Small tables with named rows and columns. After each table, cells are looked up by row and column.

fov =
	vev	telig
kibep	47	247
fav	140	168
gosin	182	216
fegaku	81	105

What is the telig of gosin in fov?
216
What is the vev of gosin in fov?
182
What is the vev of fav in fov?
140
What is the telig of kibep in fov?
247
What is the telig of fav in fov?
168
What is the telig of fegaku in fov?
105
What is the vev of fegaku in fov?
81
What is the vev of kibep in fov?
47
Row with the largest vev: gosin

sen
         zok  kurede  nekug  kagik  bolufov  nepapup  zanileg
rusak     98     221    102     86      143      121      103
ral      110      82    122    179       89      113      152
pon      120     115    119    128      116      123      125
dud       88     140    109    177       93      107      157
guv      160      95    125     58      144      134       86
bamezol  147      50    131    136      107      124      129

pon, kurede: 115
bamezol, bolufov: 107
ral, zanileg: 152
guv, zanileg: 86
rusak, kurede: 221
rusak, bolufov: 143
guv, bolufov: 144
ral, nekug: 122
ral, kagik: 179
pon, nepapup: 123

denub =
	rotuder	mip	fon	lemuto	gat	dudop	kozo
fipegu	86	208	161	157	156	138	112
feb	99	148	177	167	122	66	203
fiselal	198	160	161	148	165	231	61
kedobep	175	143	131	127	122	182	154

What is the fon of feb in denub? 177
What is the kozo of fipegu in denub? 112
What is the rotuder of kedobep in denub? 175
What is the gat of kedobep in denub? 122
What is the kozo of fiselal in denub? 61
What is the fon of fiselal in denub? 161
What is the gat of fiselal in denub? 165
Row with the largest rotuder: fiselal

sadiva =
         zalan  ves
risedaz    100   84
zalu       152  157
kasun       98  234
sunud      123  230
kererep     78   51
dila        28   58
tel        102  231

What is the zalan of kererep in sadiva? 78
What is the ves of risedaz in sadiva? 84
What is the ves of zalu in sadiva? 157
What is the zalan of kasun in sadiva? 98
What is the ves of kererep in sadiva? 51
What is the zalan of risedaz in sadiva? 100
What is the ves of kasun in sadiva? 234
What is the zalan of zalu in sadiva? 152
What is the zalan of tel in sadiva? 102
What is the ves of tel in sadiva? 231
What is the ves of dila in sadiva? 58
What is the zalan of dila in sadiva? 28
What is the ves of sunud in sadiva? 230

rorufot:
	zin	toraz	pilaro	veb	vibusuz	dof	koz	figu	fizo
por	152	114	104	132	181	106	158	129	125
givoni	129	118	104	193	106	156	98	96	152
natoz	40	166	100	143	11	132	101	41	125
gera	93	101	215	174	93	132	137	98	82

givoni, figu: 96
gera, pilaro: 215
gera, veb: 174
por, fizo: 125
por, figu: 129
natoz, veb: 143
natoz, dof: 132
givoni, dof: 156

Table bizunu
       pozime  putu  fom
kugad      45    35   48
sefu       54    50   28
sev         2    27   95

pozime of sev = 2
putu of sev = 27
pozime of kugad = 45
fom of sefu = 28
pozime of sefu = 54
putu of kugad = 35
putu of sefu = 50
fom of kugad = 48
fom of sev = 95
Row with the largest fom: sev

zasabun =
fields: tena, bam, sulufig, zek, zasa, zomut, pituzen, guginud
nar: [132, 158, 157, 126, 106, 59, 159, 145]
garani: [161, 115, 158, 171, 102, 166, 138, 110]
vogipib: [156, 124, 130, 171, 77, 148, 152, 108]
zus: [161, 151, 141, 117, 100, 68, 110, 151]
fikabu: [111, 102, 121, 158, 197, 147, 99, 158]
lavedi: [111, 133, 175, 99, 154, 82, 87, 96]

What is the guginud of zus in zasabun?
151
What is the zasa of lavedi in zasabun?
154
What is the zek of nar in zasabun?
126
What is the pituzen of lavedi in zasabun?
87
What is the bam of nar in zasabun?
158
What is the zomut of fikabu in zasabun?
147
What is the pituzen of nar in zasabun?
159
What is the zomut of zus in zasabun?
68
What is the zasa of nar in zasabun?
106
What is the zasa of fikabu in zasabun?
197
What is the zomut of garani in zasabun?
166

zefibi:
         badadam  vogikam  mevag  dufi  vunav  meb  zemogel
mapa         518      374    649   422    633  649      709
toz          409      480    282   419    434  536      291
bimi         447      443    595   564    488  495      547
gov          570      324    247   585    451  517      411
zuluv        574      321    363   489    669  534      516
dulali       285      599    415   387    356  422      541
mirobob      378      509    846   535    709  607      474

mapa, vogikam -> 374
bimi, vunav -> 488
gov, zemogel -> 411
gov, meb -> 517
zuluv, badadam -> 574
gov, vogikam -> 324
gov, mevag -> 247
toz, meb -> 536
bimi, vogikam -> 443
mapa, zemogel -> 709
dulali, vunav -> 356
dulali, zemogel -> 541
bimi, zemogel -> 547
mirobob, badadam -> 378
mirobob, zemogel -> 474
mirobob, dufi -> 535

Table tovonas
             reb  mugefek  tagedas
bodu     -30.930  -31.939   -1.752
sanido   -24.110  -45.756  -38.850
rikel    -26.870  -50.340    1.113
bokik    -24.073  -32.585    7.259
gifosop  -48.331  -66.028   21.653
kopa     -19.813  -39.315    3.135
tet      -29.837  -24.776    8.340
bek      -21.840  -55.703  -65.919
garo     -60.129  -48.321   52.884

reb of kopa = -19.813
reb of bodu = -30.930
mugefek of bokik = -32.585
mugefek of rikel = -50.340
mugefek of bek = -55.703
reb of rikel = -26.870
Row with the largest mugefek: tet

vebem =
,metub,zur
nofif,40.5,50.8
tepebil,65.2,86.1
zaz,15.2,33.5

tepebil, metub: 65.2
zaz, zur: 33.5
nofif, zur: 50.8
zaz, metub: 15.2
nofif, metub: 40.5
tepebil, zur: 86.1
Row with the largest metub: tepebil

tovano =
|  | femu | loz | posuloz |
|---|---|---|---|
| feder | 34.014 | 28.243 | 43.141 |
| figotob | 45.025 | 62.635 | 10.426 |
| tapesok | 36.551 | 37.809 | 9.535 |
| kam | 42.894 | 43.234 | 54.147 |
| vup | 22.232 | 36.679 | 56.264 |
| futoka | 55.746 | 42.538 | 34.905 |
| kulevut | 90.403 | 56.984 | 65.103 |
| baz | 58.577 | 44.862 | 38.669 |
| zeropu | 47.660 | 72.611 | 52.127 |
| lafis | 54.161 | 21.517 | 60.478 |

What is the femu of kam in tovano? 42.894
What is the posuloz of futoka in tovano? 34.905
What is the posuloz of vup in tovano? 56.264
What is the femu of kulevut in tovano? 90.403
What is the posuloz of zeropu in tovano? 52.127
What is the femu of futoka in tovano? 55.746
What is the femu of feder in tovano? 34.014
What is the femu of figotob in tovano? 45.025
Which row has the largest loz? zeropu

Table bukem
|  | liku | kelalor | botu | gep |
|---|---|---|---|---|
| rovo | 3166 | 7929 | 606 | 1494 |
| butuv | 1067 | 3434 | 6151 | 4972 |
| das | 4226 | 4641 | 830 | 4140 |
| zetulid | 1082 | 2318 | 6772 | 2648 |

liku of rovo is 3166
botu of zetulid is 6772
botu of das is 830
liku of butuv is 1067
botu of butuv is 6151
kelalor of das is 4641
gep of das is 4140
kelalor of zetulid is 2318
liku of zetulid is 1082
gep of zetulid is 2648
botu of rovo is 606

Table zul
         lavub  menup
vuni        33     52
tori       207    200
fizatir    178    174
nugut      246    235
luzafo     246    235
gumunos     62     78
lim        149    148
zunibe     217    209
gesag       62     69
suzil      130    139

What is the lavub of fizatir in zul?
178
What is the lavub of gesag in zul?
62
What is the lavub of vuni in zul?
33
What is the menup of tori in zul?
200
What is the menup of suzil in zul?
139
What is the menup of nugut in zul?
235
What is the menup of gesag in zul?
69
What is the lavub of suzil in zul?
130
What is the menup of lim in zul?
148
What is the lavub of lim in zul?
149
What is the lavub of nugut in zul?
246
What is the lavub of zunibe in zul?
217

